A single turn carries every row of the set below to another of its rows. Some are shown first; where does it send the rows asked next?
nubu: [-1.91 -1.34 -2.42  1.97 -0.44  2.36  1.54  1.91  0.31  0.30 -1.35 -1.20
 -0.76  0.75]
Vid: [-1.07 -1.04 -1.55  0.25  0.86  0.39  0.60  1.82 -1.58  2.63  1.09 -0.34
  0.01  0.09]
sef: [ 0.80  1.01 -0.95  1.06  0.11  0.64 -0.37 -0.19  0.49 -2.72  1.82 -0.12
 -2.11 -1.38]
Rig: [ 0.49  0.66 -0.79  1.22  0.65  1.16 -0.53  0.49  2.01 -1.87  1.91 -0.29
 -2.03 -1.61]
nuruf: [ 0.54 -2.15  1.08 -1.33  0.15  0.33 -0.51 -0.17 -0.01  0.55 -1.26  0.60
 -1.22 -1.24]
Pamu: [ 0.10 -0.24  0.60  2.61 -0.22  0.57  0.92  2.43 -2.25  1.58 -1.00  0.76
 -1.58 -2.28]
Letet: [-0.55  2.64 -1.02  0.12 -0.25  0.03 -0.18  1.42  0.92 -1.15  0.26 -0.37
 -3.66 -0.73]
kepu: [-0.87 -2.76 -1.29  0.79 -1.74  0.35  0.65 -0.07 -0.56  2.31  0.69 -0.66
 -0.31 -0.58]
gizum: [ 0.44  0.86 -0.10 -0.20 -1.02 -0.15 -0.14 -0.26  2.51  0.14  0.15  0.47
 -2.86 -1.20]
noned: [-0.39 -0.57  1.09 -1.04  1.56  0.83 -0.77  2.90  0.46  0.94 -0.53  0.05
 -1.55 -1.08]
Liret: [-1.52 -0.55 -0.98  0.09 -0.25  1.15 -0.54  1.08 -2.15 -2.41 -1.78 -1.62
 -3.10 -0.83]
Mame: [ 0.03 -1.32 -1.45  0.34  0.44  0.95  1.80  0.70 -0.95  1.37 -0.90  0.79
  0.60  1.22]
mugom: [-0.81  0.68 -1.90  0.65 -0.64  0.65 -0.13 -1.19  1.57 -1.51 -1.11 -0.71
 -3.56 -0.99]
kuvok: [ 1.08  0.82 -0.79  0.60  1.42  0.77 -0.41 -0.13  1.04 -1.73  1.85  0.44
 -1.45 -1.26]
viz: [ 0.53  1.73 -1.23 -0.72  0.28 -0.53  0.11 -1.17 -0.19 -1.05 -0.38  0.79
 -2.74 -0.42]
midat: [-0.15 -1.46 -0.36  2.80  0.46  1.12  0.93  0.61 -2.14  1.46 -2.14  0.68
 -1.20 -2.17]
nalo: [-0.80 -1.30 -0.24  3.46 -0.20  1.57  0.72  1.82 -1.07  1.42 -1.84 -0.11
 -1.79 -2.52]
bigut: [-0.51  1.30 -1.65 -0.19  1.98  0.72 -0.24 -0.01  2.01  0.09 -0.79  0.13
 -2.56 -0.62]
fos: [-1.93 -0.48 -0.15  0.35  0.47  1.77 -0.90  3.29  0.32 -0.75 -1.04 -1.75
 -2.94 -1.31]
depo: [-0.17 -1.92 -0.89  1.43 -3.50  0.95  1.78  0.54 -0.13  0.21 -0.59 -0.13
 -0.64  0.31]
Lapa: [ 0.19  0.73 -1.69  1.20  1.45  1.35 -0.47 -0.24  1.02 -2.47  1.29 -0.46
 -1.96 -1.27]
Nomel: [-0.50 -0.23 -0.53  2.89  0.51  1.07  0.93  1.75 -3.16  0.78 -1.80  0.31
 -1.68 -1.92]
fil: [-0.38 -0.06 -0.26  1.04 -1.65  0.91  1.62  3.71  0.08  1.26  0.60  0.13
 -0.49  0.55]
rebo: [-0.83 -0.98 -1.54  0.65 -2.18 -0.29  0.83  0.79 -3.20  0.79  1.24 -0.69
 -0.98 -0.08]
tidi: [-2.29 -1.56 -3.04  1.50 -0.43  1.21  0.57  0.71 -2.21  0.64  0.04 -1.93
 -1.10 -0.04]
vageb: [-0.16 -0.99  0.33  3.17 -1.65  0.81  0.93  1.53 -2.11  0.89 -1.39  0.29
 -2.04 -2.55]
Potab: [-2.04 -0.92 -1.46  1.48 -1.53  0.86  0.41  3.03 -0.66  1.71  1.50 -1.67
 -1.33 -0.57]
divep: [-0.66  0.44 -1.87  1.02 -1.32  0.76  1.86  1.99 -2.86 -0.80 -0.38 -0.22
 -0.84  1.28]
Ser: [ 0.90 -0.07 -1.00  0.98  0.45  0.98 -0.41 -1.14  1.47 -2.09  1.33  0.09
 -1.75 -1.54]
butas: [ 0.19 -1.44  0.51 -0.74 -1.93 -0.05 -0.40 -0.38 -1.92 -1.67 -1.22 -0.21
 -2.38 -1.14]

nuruf -> noned
vageb -> midat
Rig -> Lapa
And these:
depo -> Mame
gizum -> bigut
Vid -> Potab

A single turn carries every row of the set below to another of its rows. Some are shown first; where does it send the rows asked next?
litat: [ 0.99 -1.46  0.06 -0.49 -0.25  1.28  0.87  1.88 -0.10 -1.11 -2.11  0.25
 -0.51  1.84 -2.60  0.43 -0.27  1.81 -3.39 -1.36 -1.45  2.80 -2.32  0.87
  0.79 -0.02 -0.05  1.64  2.46  0.10  0.40  0.44  0.53  0.02  0.87  0.83
 -0.02 -0.91  2.00  0.02  0.24]
sul: [ 2.12 -1.24 -0.74 -1.16  0.07 -0.80  0.22  1.10 -1.93 -0.37 -1.26 -2.32
  0.99  0.84  0.28  0.25  1.12  1.10  1.36  0.48 -0.22  0.72  1.58  0.63
  0.63 -0.95  0.61 -0.68  0.56 -2.22 -2.17  0.89  0.89  2.02 -1.48  0.15
  1.23 -0.23  0.42 -0.97 -0.05]
lokot: [-0.10  0.77  1.94  1.34  0.86  0.35  1.30 -2.70  0.43 -0.48 -1.41 -0.03
  0.56  2.31 -2.67  0.34 -1.38  0.65  0.26  0.54  2.42  0.68  0.57 -1.18
 -1.96 -2.18 -0.85 -0.50  0.37  1.43 -1.32 -0.61 -1.18  0.30  1.17 -0.32
 -0.81  1.45 -1.37  0.37 -0.16]
kefe: [ 0.89 -1.02  0.32 -0.52  0.30  1.38  1.51  1.86 -0.16 -1.32 -2.00  0.07
  0.07  2.26 -2.09  0.09 -0.37  2.14 -3.22 -2.00 -1.35  2.64 -2.04  0.72
  0.69  0.12  0.17  1.70  2.50  0.53  0.39  0.48  0.73 -0.18  0.65  0.62
 -0.44 -0.96  2.33 -0.08 -0.14]
femo: [ 0.23 -0.86  0.61  0.51  3.45  0.48  1.07 -0.24 -0.22  0.35  0.93 -1.08
  0.26 -0.63  0.86 -0.27  1.19 -0.78 -1.08 -1.63  0.33  0.85 -0.53 -1.09
  1.49 -0.51 -0.47 -0.23  2.16  1.43 -1.06 -1.14 -1.72  3.44  2.03 -1.04
  1.02  1.47 -0.44  0.72 -2.72]
pafon: [ 1.51 -2.19 -1.54  0.18  1.53  1.00 -1.17  0.44 -1.48  0.84  0.56 -1.05
 -1.65 -0.67 -0.68  1.62  1.70 -0.75 -1.40  1.53 -0.07  1.44 -1.51 -1.08
  1.24 -1.09 -1.22 -0.42  0.50  1.01 -0.46 -1.47 -1.34  2.39  1.17 -1.26
  1.99  1.59 -0.66  1.39 -0.54]
Dotus: [-1.97 -2.30 -1.83  0.65  0.18 -1.02 -0.52  0.33  1.83  0.76  0.09  1.16
  0.34 -0.04  0.28  1.29  0.15 -1.82 -0.13 -0.01  0.30  0.22 -0.59 -1.65
 -0.18 -2.92  0.43  0.45  1.94 -0.26 -1.01 -0.24 -0.51 -0.66  2.58  1.07
  0.21  0.13 -0.49 -0.07  1.97]
leda: [ 0.96 -0.52 -1.84 -0.53 -0.43  2.04 -0.05  2.61 -1.22 -0.57  0.61 -0.72
  0.08  0.02 -1.15  1.22 -1.62  1.00 -2.44  0.84 -0.94 -0.22  0.05 -0.73
  0.33 -1.98 -1.52  1.66 -0.46  2.05  1.84 -0.24  0.42  1.31 -0.97  0.66
  1.47  0.91 -1.38  3.28  0.42]
goza: [-0.97 -2.31 -2.90  0.10 -0.12 -0.40 -0.88  0.76  0.63  0.78  0.00  0.63
  0.15  0.89 -0.04  2.13  0.16 -0.97 -0.05  1.19  0.04  0.45 -0.55 -1.60
 -0.61 -3.24  0.30  0.30  0.65  0.39 -0.40 -0.53  0.21 -1.47  1.36  0.46
  0.23  0.21  0.05  0.33  2.94]
pida: [ 0.12  0.81  1.65  1.15  0.73  0.58  1.13 -2.63  0.07 -0.32 -1.46 -0.21
  0.59  2.51 -2.78  0.68 -1.34  0.87  0.22  0.95  2.49  0.72  0.63 -1.26
 -2.07 -2.08 -0.94 -0.53 -0.10  1.58 -1.05 -0.72 -1.07  0.03  0.75 -0.48
 -0.89  1.44 -1.23  0.47  0.07]
Kapo: [ 0.57 -1.09  0.56 -0.42  0.32  1.26  1.52  1.74  0.16 -1.25 -2.00  0.14
  0.23  1.98 -2.12 -0.16 -0.27  1.91 -3.24 -2.38 -1.33  2.50 -2.11  0.83
  0.89  0.05  0.14  1.74  2.88  0.42  0.28  0.52  0.48  0.08  0.90  0.74
 -0.38 -0.89  2.07 -0.07 -0.31]
mar: [ 0.51 -1.12  1.01  0.94  0.10 -0.17  1.19  1.34 -0.98 -0.15 -0.64  0.37
 -0.60 -0.21 -2.30 -2.02  0.50 -1.04 -1.56 -1.97  1.51 -1.21 -1.15 -1.30
  2.20 -0.95  0.52 -0.83  2.89 -1.01 -0.95  1.13  1.52 -0.34  2.67  0.79
 -1.43  1.25 -2.36  1.07  0.35]
mudin: [-0.64 -0.57 -0.37  0.43 -0.27  0.95  0.47  2.00  0.78 -0.59  0.83  0.25
 -0.07 -1.54 -0.92  0.02 -1.69 -0.43 -2.53 -0.86 -0.68 -0.49 -0.13 -0.87
  1.20 -1.47 -1.41  1.96  1.70  0.63  0.83  0.09 -0.76  2.67  1.22  1.87
  1.63  0.78 -2.65  2.76 -1.19]
nepap: [-0.52 -1.65 -2.98 -0.37  0.67  0.05 -0.18  0.77 -0.12  0.38 -0.07 -0.02
  1.29  2.12  0.67  2.00 -0.19  0.01  0.41  0.77  0.09  0.20 -0.06 -1.52
 -1.19 -3.35  0.54  0.29 -0.14  1.51  0.09 -0.66  0.82 -1.93  0.20 -0.31
 -0.53  0.17  1.10  0.41  2.89]
suzek: [-1.02 -0.74 -1.86 -0.24  1.89 -0.04  1.14  0.46  0.27  0.18  0.18 -0.09
  2.45  2.66  1.56  0.90 -0.60  0.32  0.71 -0.91  0.41 -0.21  0.63 -1.55
 -1.20 -3.17  1.13  0.45  0.51  2.14 -0.07 -0.45  0.85 -1.55  0.21 -0.51
 -1.32 -0.09  1.53  0.20  1.78]
Raf: [ 0.64  0.34 -1.20 -0.64  0.73  2.13  1.30  2.49 -1.32 -1.06  0.76 -1.17
  1.39  0.84 -0.23  0.48 -2.02  1.68 -1.98 -0.58 -0.71 -0.54  0.72 -0.72
  0.09 -1.84 -1.06  1.77 -0.35  2.83  2.00 -0.11  0.75  1.30 -1.51  0.17
  0.77  0.80 -0.66  3.23 -0.50]
rodu: [ 1.99 -0.87 -0.28 -1.14  0.55 -0.77  0.73  1.07 -1.81 -0.42 -1.20 -2.46
  1.52  0.89  0.57 -0.03  0.86  1.20  1.44 -0.23 -0.04  0.54  1.88  0.69
  0.56 -0.82  0.79 -0.58  0.85 -2.02 -2.21  0.93  0.89  2.13 -1.47  0.10
  0.85 -0.17  0.55 -1.04 -0.43]
gove: [ 0.65 -1.53  0.34 -0.33 -0.30  1.16  1.02  1.76  0.21 -1.07 -2.10  0.35
 -0.46  1.56 -2.51  0.31 -0.13  1.64 -3.49 -1.70 -1.39  2.76 -2.46  0.77
  0.94  0.07 -0.06  1.76  2.78 -0.03  0.32  0.57  0.33  0.12  1.12  1.03
  0.04 -0.87  1.62 -0.01  0.00]
Muk: [ 2.15 -1.40 -0.72 -0.04 -0.68  0.93  0.13  2.01 -2.93  0.09 -0.74 -0.42
 -1.22  1.11 -2.92 -0.46  0.66  0.18 -1.49  0.32  1.23 -0.86 -1.30 -1.30
  1.33 -1.43  0.15 -1.11  0.60 -0.11  0.09  0.76  2.48 -1.73  0.62 -0.22
 -1.30  1.45 -1.35  1.68  2.30]
kereb: [-2.01 -0.74 -0.82  0.34  2.26 -0.59  1.53  0.15  1.38  0.10  0.31  0.33
  2.63  1.67  1.81  0.13 -0.49 -0.30  0.54 -2.14  0.52 -0.37  0.62 -1.64
 -0.78 -2.86  1.27  0.63  1.81  1.48 -0.66 -0.24  0.24 -0.72  1.40  0.07
 -1.26 -0.14  0.91 -0.19  0.80]
Fuf: [ 1.58 -0.88  0.13 -0.94  0.68 -1.02  0.94  0.79 -1.27 -0.54 -1.19 -2.16
  1.59  0.60  0.68 -0.46  0.88  0.90  1.40 -0.76 -0.05  0.40  1.92  0.55
  0.77 -0.71  0.83 -0.47  1.34 -2.25 -2.52  1.05  0.67  2.49 -1.01  0.40
  0.74 -0.24  0.25 -1.15 -0.87]
sel: [-0.03  0.25  1.60  1.39  0.21  0.21  0.69 -2.67  0.57 -0.27 -1.37  0.30
 -0.13  1.82 -3.19  0.67 -1.10  0.25  0.05  1.20  2.48  0.80  0.24 -1.10
 -1.78 -2.06 -1.13 -0.61  0.26  0.96 -1.29 -0.70 -1.38  0.38  1.49 -0.09
 -0.35  1.54 -1.78  0.48  0.16]
Tul: [ 2.22 -0.50 -0.24 -0.21  0.62  1.22  1.23  1.98 -3.32 -0.44 -0.74 -0.83
  0.07  2.08 -1.91 -1.07  0.25  1.11 -1.11 -0.68  1.27 -1.07 -0.53 -1.36
  1.03 -1.47  0.65 -1.07  0.37  1.11  0.32  0.78  2.94 -1.96 -0.19 -0.86
 -2.11  1.30 -0.61  1.70  1.62]
Lig: [ 1.54 -1.51 -0.28 -0.81 -0.22 -1.27  0.02  0.91 -1.10 -0.23 -1.24 -1.82
  0.68 -0.08  0.08  0.05  1.12  0.29  1.30  0.13 -0.23  0.65  1.31  0.59
  0.92 -0.80  0.52 -0.58  1.46 -2.98 -2.55  0.97  0.40  2.52 -0.51  0.67
  1.43 -0.16 -0.24 -1.13 -0.31]
gipad: [ 0.23 -0.93 -1.42 -0.07 -1.04  1.37 -0.31  2.48 -0.34 -0.46  0.72 -0.03
 -0.62 -1.16 -1.42  0.96 -1.39 -0.11 -2.61  0.59 -0.75 -0.13 -0.32 -0.80
  0.88 -1.87 -1.79  1.63  0.54  0.84  1.34 -0.11 -0.38  2.02  0.39  1.38
  1.95  0.98 -2.32  3.09  0.00]
nuse: [ 1.08 -1.21  0.07 -0.56  0.03  1.50  1.19  1.85 -0.33 -1.23 -2.08  0.11
 -0.16  2.27 -2.26  0.35 -0.29  2.10 -3.31 -1.61 -1.44  2.69 -2.17  0.81
  0.68  0.02  0.03  1.66  2.46  0.38  0.50  0.41  0.63 -0.17  0.58  0.60
 -0.21 -0.83  2.24  0.05  0.25]
Mir: [ 0.33  0.58  1.32  1.12  0.39  0.56  0.75 -2.43  0.04 -0.31 -1.49 -0.15
  0.18  2.40 -2.97  0.89 -1.22  0.80  0.12  1.43  2.44  0.85  0.41 -1.13
 -2.10 -2.19 -1.06 -0.64 -0.27  1.45 -1.04 -0.78 -0.94 -0.05  0.78 -0.45
 -0.59  1.47 -1.25  0.67  0.38]
gido: [-0.28  0.83  0.02 -0.23  1.39  1.65  1.98  2.04 -0.29 -1.21  0.80 -0.90
  2.06  0.52  0.40 -0.52 -2.16  1.33 -1.97 -2.17 -0.55 -0.75  0.98 -0.71
  0.38 -1.60 -0.84  1.97  0.80  2.49  1.42  0.05  0.34  2.05 -0.57  0.54
  0.26  0.56 -0.96  2.91 -1.61]
defa: [ 1.96 -1.47 -0.72 -1.02 -0.35 -1.04 -0.18  1.06 -1.65 -0.16 -1.29 -2.11
  0.64  0.28  0.03  0.40  1.20  0.73  1.19  0.61 -0.27  0.69  1.35  0.54
  0.69 -0.82  0.50 -0.62  0.86 -2.74 -2.27  0.89  0.59  2.17 -1.09  0.50
  1.32 -0.11  0.03 -0.98  0.04]
vofos: [ 1.40 -1.19  0.10 -0.74  0.23 -1.29  0.57  0.79 -1.01 -0.37 -1.20 -1.89
  1.15  0.08  0.49 -0.26  1.03  0.42  1.24 -0.58 -0.13  0.47  1.49  0.54
  0.99 -0.66  0.67 -0.45  1.73 -2.73 -2.71  1.08  0.35  2.67 -0.51  0.66
  1.15 -0.18 -0.03 -1.33 -0.77]
pof: [ 1.34 -1.79 -0.13  0.65 -0.83  0.20  0.03  1.71 -1.65  0.16 -0.76  0.43
 -1.58 -0.11 -3.03 -0.98  0.78 -0.84 -1.77 -0.30  1.36 -0.93 -1.61 -1.40
  1.88 -1.34  0.10 -1.05  1.85 -1.03 -0.67  0.96  1.75 -0.96  2.13  0.63
 -0.93  1.47 -2.42  1.44  1.59]
Buse: [ 0.19  0.37  1.38  1.19  0.23  0.49  0.48 -2.48  0.16 -0.27 -1.49  0.05
 -0.01  2.10 -3.31  0.99 -1.15  0.44  0.03  1.51  2.27  0.84  0.24 -1.26
 -2.00 -2.10 -1.15 -0.56 -0.10  1.19 -1.13 -0.70 -1.25  0.03  0.98 -0.18
 -0.54  1.60 -1.48  0.57  0.46]
Leko: [ 2.19 -1.54 -1.70 -0.37  2.45  1.56 -0.56  0.65 -2.45  0.55  0.51 -1.91
 -0.69  0.64 -0.11  1.75  1.49  0.46 -1.09  1.36 -0.12  1.41 -1.01 -0.99
  0.75 -1.22 -0.93 -0.44 -0.50  2.24  0.09 -1.73 -0.68  1.85 -0.11 -2.08
  1.51  1.66  0.46  1.50 -0.47]
bini: [ 1.42  0.13  0.92  0.13  1.60  0.95  2.29  1.57 -2.46 -0.72 -0.56 -0.75
  1.03  2.14 -1.15 -2.16 -0.02  0.93 -0.98 -2.54  1.65 -1.40 -0.22 -1.42
  1.20 -1.14  0.92 -0.84  1.41  1.07 -0.15  0.87  2.73 -1.22  0.56 -0.73
 -2.63  1.14 -0.47  1.32  0.42]
rona: [ 0.50 -1.29  0.59 -0.27  0.14  1.09  1.31  1.69  0.37 -1.14 -1.99  0.32
 -0.18  1.69 -2.17  0.00 -0.18  1.57 -3.44 -2.06 -1.38  2.57 -2.23  0.76
  0.95  0.10  0.01  1.73  3.07  0.06  0.18  0.54  0.32  0.19  1.22  0.95
 -0.23 -0.98  1.99 -0.14 -0.29]
limi: [-2.57 -1.44 -0.85  0.67  1.34 -1.12  0.78 -0.03  2.12  0.43  0.35  0.97
  1.56  0.34  1.10  0.22 -0.26 -1.56  0.22 -1.67  0.47 -0.22  0.05 -1.62
 -0.14 -2.81  0.85  0.59  2.54  0.29 -1.22 -0.07 -0.46 -0.28  2.69  0.95
 -0.56  0.08 -0.17 -0.33  0.77]
zufuv: [ 0.46 -0.23  1.58  0.68  1.33  0.18  2.34  1.26 -1.29 -0.54 -0.44 -0.11
  0.67  0.72 -1.46 -2.59  0.09  0.03 -1.18 -3.22  1.66 -1.55 -0.38 -1.41
  1.82 -0.87  0.92 -0.79  2.62  0.08 -0.70  1.09  2.00 -0.36  1.91  0.15
 -2.30  1.11 -1.42  1.06 -0.27]
nuret: [ 1.73 -0.52 -0.84 -0.43  3.74  1.73  0.80  0.30 -2.30  0.37  0.71 -2.16
  0.75  1.46  0.86  0.78  0.93  1.03 -0.60 -0.21  0.03  1.02 -0.34 -1.06
  0.57 -1.02 -0.45 -0.48 -0.11  3.01  0.06 -1.63 -0.31  2.02 -0.44 -2.33
  0.56  1.43  1.12  1.42 -1.46]
bupov: [-0.98  0.32  0.41  0.31  0.86  1.11  1.72  1.86  0.71 -0.99  0.89 -0.16
  1.38 -0.76 -0.04 -0.84 -2.02  0.13 -2.32 -2.40 -0.48 -0.86  0.64 -0.78
  0.96 -1.36 -0.98  1.96  1.74  1.49  0.92  0.21 -0.50  2.73  0.82  1.33
  0.78  0.70 -1.90  2.67 -2.01]
vove: [ 0.82 -0.30  0.37  0.04  4.25  1.15  1.56 -0.08 -1.12  0.12  0.92 -1.75
  1.10  0.68  1.26 -0.28  0.83  0.46 -0.78 -1.73  0.30  0.84 -0.20 -1.03
  0.91 -0.69 -0.13 -0.23  1.13  2.67 -0.59 -1.21 -0.90  2.85  0.70 -1.93
  0.44  1.30  0.70  0.92 -2.57]
kuf: [ 0.55 -1.87 -0.35  0.57  2.25  0.42 -0.32  0.05 -0.28  0.64  0.81 -0.75
 -1.10 -1.41 -0.18  0.69  1.53 -1.18 -1.29 -0.11  0.08  1.19 -1.36 -1.06
  1.66 -0.82 -0.95 -0.29  1.90  0.61 -1.07 -1.32 -1.90  3.22  2.28 -0.69
  1.84  1.56 -1.06  0.95 -1.80]
feni: [-0.28  0.53  1.98  1.42  0.55  0.27  0.97 -2.69  0.64 -0.27 -1.41  0.18
  0.37  2.04 -2.93  0.52 -1.33  0.33  0.15  0.75  2.49  0.73  0.35 -1.21
 -1.83 -1.93 -0.97 -0.48  0.55  1.08 -1.41 -0.50 -1.40  0.39  1.53 -0.10
 -0.63  1.46 -1.64  0.37 -0.08]

Leko -> nuret
limi -> Dotus
And these:
gipad -> leda
Fuf -> vofos
lokot -> feni
Kapo -> rona
zufuv -> mar

